Where one turn sends some rows of the set: a few examples, then the rows asked
kos: [ -8   2  -2   2 -11   9   8   1 -13   5  -6   6   8   9  -8  -6  -5  -6
  -4 -13 -21   2 -12 -18   5]
gam: [  1   3  -5  10   2  15  -8   1   2   8  11  12  14  -4  -6   1  -4   9
  -6  -1 -16  -2  -9 -21   0]
virof: [-14  -5  -4  -1   1  16  -1   1   0  -3   4  11  -1  -6 -15  -5 -14   9
  -7  -6   1  -3  -6 -21  -3]
loguv: [ -2  -9   1   5  -4  16   0   5  -4  -1   1  11  20  -6 -15  -6 -18  11
  -1   2  -3   7   4 -28  10]
Koge: [ -6 -14   4   9  -9  15  -6   8   2  11  -5  16  12   5  -4   2 -12   9
  -3  -6 -17  10 -16 -11   7]
pesod: [  3 -10  -8  -3  -1   3   1  16  -4  -1  -1  12   3   4 -11  -9   1  -6
   0  -1 -12   7  -1 -34  -5]
dav: [ -5  -8   4   7 -10  20   5   5 -10  -9  -1  12   1  14 -11  -6  -5  -1
   4 -15 -24   0  -6 -17   0]
bovek: [ -9  -7  -9  -4 -16   8  10   9   1   2  -9   4   9  19  -6  -8   0   0
  -5 -15 -12  -3  -3 -15   4]
doz: [  2   6   0  -5 -10   1   4  10   3  -1  -7  14  22  -3 -10  -5   0   9
   4 -11  -9   6 -12 -23  -3]
pov: [  8  -7   9  11   0   6   5   3   3  -5  -7   8   6  14 -12 -20   5   2
  -2   6  -8   8  -2 -18   2]
zemif: [  4  -4   1   1   1  12  -5  15  -9  -3  -4   8  14  11 -13 -10  -6  13
   6  -3   4  10  13 -16   7]
misem: [ -1   0   7  -8  -8  24 -14   8  -3   4 -10  15  -2   5  -4  -8   1   6
   5  -7  -4   2  -7 -21   3]
zuf: [  1  -4   7  -1   1   4  -9   2   0  10   0  14  14  18 -14   2   2  13
  -4   3 -10 -10 -10 -11  10]
Fus: [ -2   4   9  16   0  -5   0   2   2  -2   0   6  14   3  -6   2   3   5
   7  -2 -15  -5  -1 -19   6]
zolod: [  7   0   8  -4  -7   9 -11  17  -3   2  -7  12   4   5 -17  -7  -2   8
   3  -2 -15   1   8  -9  17]
pafes: [  4 -12   7   1  -3   9  -7  11  -1  15  -9   6   8   9 -11  -1   9   5
   2  -1  -9  -5  -1 -22 -13]
Bez: [-11 -14  -1  12   1  12   2  14  -1   4  -5  13  10  13  -1  -4  -9  -1
   1  -5   7   2   4 -16  -1]
mis: [  5  -8   8   9  -1  13  -1  13   4 -11  -5  15   7   7   9  -8  -4  15
   1  -2  -3  -1  -4 -25   3]
Sevez: [  4  -8   5   1 -16  11  -5   0   4   5  -8  13  13   1  -2   8 -15  16
  -2  -2 -13  -5  -5 -23   8]
puv: [ -1  -5  -1   5  -1   5  -3   9   4  -2  -1  10   9   6 -13 -10  -1  10
  -3 -25 -13  12  -3 -32   2]
Pav: [ -3   1 -11   2  -8  23   4  -1  -4 -11   2   5   9   3  -3  -1   0   1
   0 -10  -9  -9  -5 -16   3]
fose: [-11  -5   0  -2 -14  14   5   7  -6  -7   4  12   5  15 -16  -3   4   1
   3  -1 -12   1 -13 -13  -9]
ror: [ -4  -4  10  -3  -4   5  -1   9   0  -3  -5  15  10  -9 -27  -1 -11  10
  -6   1 -11   1  -4 -14   9]
sul: [ -4   2   3  14   4  -1   3   9   0   8 -10   7  14   4  -6  -7 -10  -1
 -15 -12  -6  -2  -4 -26   2]
vufo: [  0   2 -11 -10  -5   5   3  10   9   5  -2   9   5   5  -7 -11  -1  16
  -8  -6  -2  -3   3 -14  -7]
vama: [ -6  -8  13  15  -5   4   2   5   3   3   2  11   4  11 -14 -12 -10  21
  -5  -9 -12   8  -5 -15  -6]
vom: [  3   0  -7  15  -9  10   2  10   4   0  11  14   9   3 -14 -18  -5  -4
  -6  -1 -12  11   1 -20   0]
piz: [ -4  -2   2   4  -3   7  -5  10  -7  -2  -7   5  -4  17  -9  -3 -13  15
   9 -11 -12  -1   6  -5  -3]
dek: [  0 -11  -2  -5   2   9   0  14   1   0   0  20   9   3 -18  -4 -11   7
 -11 -17   1 -10  -6 -23   2]
gil: [ -8 -12  14   5  -5  10  -5  14   2   4  -6  18  14   3 -16   3  -4  10
   3  -9  -5  13   9 -16   7]
nak: [  3   0  -2   5  -6   7   2  -5  11   1  -5   0   8   6 -18  -3   3   6
  -1   3 -17   0   9 -15  -5]
govif: [  4   3   3   1  -9  17  -9   6  -5  10   0  16   1  19 -11 -17  -9   1
  -7  -3  -7   1   6 -26  10]
Pobor: [  3   3   5  -6  -4   7  -6   9 -10   2  -1  19   3   1   0   0  -6  16
   5 -17   0   1   0 -15   4]
fezot: [  4  -7   5   2  -1   8   6  -3 -11   0  -1  11  -2   5 -17 -10 -19   7
  -7   9  -8  -3   0 -17  -1]
veg: [ -4  -1 -11  -4   1  18  -3   5   0  15  -3  10  13  18  -8 -17  -5   3
  -2   1  -8  -5  -3 -13  10]
bana: [ -3  -9  -4   0  -2   8   1  11  -2   9  -4  23  14  14  -5   0 -14   0
 -11  -3  -3  16  -1 -22   1]
nava: [ -2   3   2   8  -6  14   2  -2  -5  -2 -15   3  10   8  -6  -9 -25   7
  -3   3 -12  -2  -7 -21   6]
vavop: [ -2 -13  -2   2  -8  18   2  -4 -10   2  -3   1   7   9   1  -2  10   2
   2  -6  -8   1  -9 -19   4]
suso: [  4  -5   8  15  -7  10  -2   7  -2   3  -3  13  10  16 -15   4 -10   6
   0  -2  -3  -4   9  -3  -6]
Git: [ -8  -6   1   1  -5   2  -7  17  -2   7  -3   9   9   8 -21   0  -7   2
  -2  -3 -11 -16 -15 -10  -1]
Ronot: [  5  -8  -2   2   6  12   2  12   0   8  -6  17   3  15  -1  -9  -7   5
   1  -7 -28   2   7 -19   3]
neti: [  2  -3  -7  -2   1   5  -6  13  -2   0  -3   2  17   7 -27  -8  -9   8
 -10   3  -5  -5   3 -18  11]
kitof: [  0  13   5  -1 -11   9   1  13   0  -1  -2  18   8   6 -14 -12 -11   2
  -1   6 -17  -7  -6 -21  -8]
fotib: [-12 -11   2  12 -18  15   1   0  -1   2   5   3  11  13 -11  -4   4   4
  -6  -8  -7   2 -13 -17   0]
patu: [  2  -7   2  10  -4   1  -4  13  -5   1 -10   6  15   5 -11   2 -15   7
  -6   3 -13  12   5 -14  16]
Kero: [ -6  -5   4 -10   0  13  -9  10  -3  11   2  15  15   2 -21  -7   3   7
   3   1  -4   1   3 -26  12]
Bip: [-11  -4  -5   4  -5   7  12   6  -2 -16  -2   8  10  15   0  -4  -3   5
  -3 -11  -5  -2  -9 -13   6]
gosis: [  5 -11   0   1  -7   4   4  10  10  -1   0  13  15   3  -7  -6   3  16
  12 -10 -21  -7  -1 -17   7]

bovek turns into kos
bana turns into govif
piz turns into Git
Where do these go?
gil turns into Kero
vom turns into pov
vama turns into pafes

